Rows are one point carried round by a steady rotation, each followed by how many ticks it has turned.
The counts run from 0 to 993.
[155 137  94  84 142  99 125 136 118 137  82 156 109 144 138 128 155 156
 155 128 111 162 128  81 153  89 154 151 112 208 127 124 136 113 107 139
 102 147 149 156 167 125 116 133 175 164 134  95 122] | 154
[110 104  90 114 175 141 118 108  94 171 180 119 191 176 136 118 111 130
 113 120  95 128 130 116 136 133 134 123 136 157 100 111  91 130 132 162
 117  80  95 137 108 116  98 122 114 142 124 166  88] | 726
[145 150 118 128 117  92 170  90 128 184 135 147 126 122 108  88 114 122
 101 175 136 133  95 114 147 147 106 124 137 121  84 110  42 129 132 169
 101 147 138 129 136 147 101 114  91 108 151 142 139] | 911
[ 85 149 150 134  84  75  91 137 122 169 126 149 166 130 136  85 150 139
 124 119 124 115 110 141 157 144  94 154 109 131 155 165 112 128  83 177
 136 104 106  83 140 145  80 110 109 155 165 138 108] | 315
[142 182 156 124  98 156 103 100 137 160  98 135 166 102 122 122 113 154
 177 135 103 156 126 120 102 154  96 147  99  96 152 107 117 138 110 168
 108 135 109  69 155 133  92 110 143 136 185 145 146] | 516
[106 138 127 121 106 145 138 159 173 192 107 155 137 114 135  64 122 148
 160 132 148 131  92 120 137 133 104 163 124 102 102 130 109 136 122  97
 121 147  97  70 124 157  70 105 109  91 179 143 118] | 181
[125 181  99 115 121 151 123  42 140 126 101 108 119 130 154 113 136 142
 145 149 152 107 139 129  94 161 131 122 110 112 113  93 109 132 130 168
 115  98 131 186 150 168 129 114  98  93  94 114 123] | 619
[127 140 121 116 144 135 119  49 142 139 117 126 143 132 140 160 105  87
 137 167 157 137 150  90 103 157 114 125 139 146  88  83 133 182  84 168
 123 159  96 147 116 156 146 155 103 143 154 120 131] | 59
[144 154 123 184 118 138 130 118 147  93 108 109 186 156 125 116 143 146
 142 114 159 108 157 136 121 164 111  86 156 117 132 124 166 132  80  95
 183 114 118 109 154 158 142 107 133 100 114 137  85] | 297
[114 119 152 125 165 129 156  67 119 137 173 120 158 165 150 145  99 105
 114 104  85 100 105 115 111 152 110 124  95 175 160 140  85  87 109 167
 130  98 109 152 101 126 134 144 134 124 117  89 121] | 325
[ 81 126 149 109 152 119 162  91 135 175 165 126 154 185  95 112  87 122
  86 147 106 146 113 103 131 135 121 144 100 141 115 147  93 139  76 166
 109 146 100  90 120 122 131 107 150 111 147 166 132] | 122
[ 95 118 126  92 136  83 107 153 154 164 105 159 142 142 140 109 131 153
 145 111 116 153 112 113 120 119 116 185  89 151 142 170 125 104  92 126
 129 143 122  59 149 156  82 129 155 158 154 120 130] | 897
[145 143 122 149 144 146 142  63 102 147 167 119 182 153 136 116 114 125
 136 121 137 106 137 132 118 193  93  82 169  92 129  88 108 121 132 143
 129  90 125 155 102 120 132 122  99  83 141 112 114] | 526
[140  94 116 154 159  87 117 124 132 145 181 162 200 185 121  98 141 104
  99 111 145 142 117 132 152 170 101  82 188 109  99 120 133 141 100 127
 162 100 118 107 102 146 133 121 111 116 116 132  93] | 55
[ 91 124 111 201 132 163 144 154 111 151 141  99 162 146 132  84  96 128
 113 125 126  73 142 122 158 136 115 133 160 159 127 125 120 142 112 111
 150 103  77 114 116 145  78 130 101 120 161 165  92] | 922
[175 150 178 109 132 113 153 107 184 114  85 141  96 114 131 135 136  73
 146 140 167 140  88 108 133 162  98 143 146 146 136 108 146 131  98 117
 149 155 145 140 128 177 135 150 152 135 116  69 140] | 309
[ 85 142 137 157 132 150 144 156 160 166 125 131 138 166 112  85  88 112
 144 122 132 149 107 120 121 147  93 180 130  99 114 124 109 134  89 122
 108 146  90  62 146 185 101 116 137 117 151 151 138] | 318
[142 165 153  83 125 114  97  92 108 121  86 117  98  83 146 107 175 154
 125 143 128 107  78 139 153 139 144 149 105 149 164 114 130 133 115 158
 149  65 146 157 105 115  99 129 114 126 115 100 102] | 221
[108 134 151  98 125 116 156 108 156 150 157 158 129 170 152  98 151  75
 106 130 126  88  65 126 146 127 100 145 102 162 116 138  97 131 124 148
 116 120 103 188 118 170 131 107 115  88  89 107 100] | 373
[155 153 119 119 127 123  86 128 163 133  99 127 179 143 110 125 132 168
 168 139 138 184 140 127  99 158 120 135 128  87 123 117 155 144  83 127
 150 131 134  39 160 150 132 109 147 132 145 150 138] | 698
[120  98  67 100 168 130 116  84 109 145 134 145 172 154 179 139 111 125
 156 151 134 142 135 119  81 151 134 106 123 158  92  93 124 164 109 144
 141 125 100 136  99 124 129 164  86 109 158 114 112] | 392
[140 147 135 178 142 192 159 124 117 105 108 109 159 133 145 113  83 141
 174 121 118  97  99 146  98 163 111 110 134 133 174  96 129 133 101 103
 159 124  90 102 125 132 116 148 120  72 150 110 116] | 721
[ 94  92  88 163 165 102 122 115 107 156 147 118 181 159 114 110  98 130
  90 160 134 116 150 110 135 152 123 111 156 151 101 135  90 156  90 151
 150 121  95  87 119 135 102 137  99 146 153 176  95] | 590
[ 82 110 118  94 174  86 142  87 105 172 156 126 126 176  89  96 111 154
  69 152 129 138 159  98 151 149 162 145 130 143 106 136  96 118  92 153
 128 116 158 120 113 112 135 115 150 131 144 153 132] | 213
[103 167 122  96 106 122  99  96 161 146  77 130 108 109 158 122 145 141
 165 121 134 142 121 113 110 129 119 186  70 143 128 124 120 127 122 177
  96 120 127 151 174 184  95 122 130 163 123 106 132] | 758
[174 131 129  85 168 120 149  88 184 136 113 131 120 147 135 135 133 126
 145 124 158 166 167  69 127 147 141 138 152 141  90 106 157 100 139  90
 133 147 144 187 137 145 142 126 179 126 125  87 114] | 686
[106 125  77  76 164 127 103  96 128 132 141 133 164 177 156 107 138 162
 142 114 116 132 113 147 106 135 151 127 100 132 113 128 112 122 132 156
 121  68 125 152 123 133 130 106  99  95  77 144  81] | 816
[170 159 182 171 125 148 177 146 141 157 134 113 153 120  95  97  94 135
 138 106 103 116 105 110 166 141  89 126 154 127 161 126  93  86 111 121
 126 139 116  95 138 123  76 110 170 133 167 132 126] | 718
[ 89 137  83 126 144 106 122 142 120 129  57 128 112 135 135 105 122 183
 142 144 132 136 133 114 113 115 162 170  89 174 147 152 129 127  73 123
 143 138 136  80 172 144  98 141 141 137 132 141 123] | 942
[106 158 116 138 124 116  83 147  62 125 122 130 164 143 131 111 155 148
 146 118  99 126 120 133 165 129 135 150 130 167 176 110 155 158  78 170
 130  68 117 101 142 121  96 140 139 174 133 137  97] | 405
[152 118 149 123 150  84 159  87 130 147 151 161 157 143 142 155 123  94
 110 115 108 110 120  88 152 127 106 114 132 214 131 140  99  98 117 160
 129 155 117 177 115 127 119 148 139 151 139  85 106] | 977
[113 179 157  78 100 110  88  53 162 151  99 122 125  96 147 118 165 139
 138 134 161 119 150 114 134 170 113 158 111 105 125  99 135 123 115 177
 124  91 139 167 124 163 115 111 112 133 134  96 121] | 756
[161 122 109 115 150 118 135 159 114 151  87 161 108 108 139 120 114 119
 147 148 111 143  91  76 151  87 138 153 118 223 124 115 117 132 113 126
 127 164 114 127 137 129  83 168 152 170 160 105 119] | 200
[162 184 121 116 120 164 118  78 148 153 109 106 132 109 124 116 146 148
 141 141 143 122 164  90 158 147 127 126 155 111  93  65 114 127 156 160
 104  92 142 187 150 154 101  99 131 149 123 132 112] | 286
[165 137 171 156 108 155 157 135 165 129 104 134 155  86 145 133 113 126
 171 113 125  95 122 101 146 155  93 118 153 150 158 114 147 113 106  86
 169 156  99 122 109 128  94 147 141 106 190 101 105] | 583
[180 169 140 123  98 136 109  89 172 160  92 123 146  76 138 117 135 141
 162 146 152 141 119 119 129 155  91 130 137  96  99  93  90 121 151 164
 123 123 128 124 143 162  78 101 100 134 158 138 126] | 378
[161 127  63  73 142  82 125 116 131 150 111 166 132 150 140 109 152 168
 124 143 124 159 140  97 138  99 158 124 118 180  80 130  97 115 149 142
 100 123 160 180 165 134 107  96 125 144 111 133  98] | 486
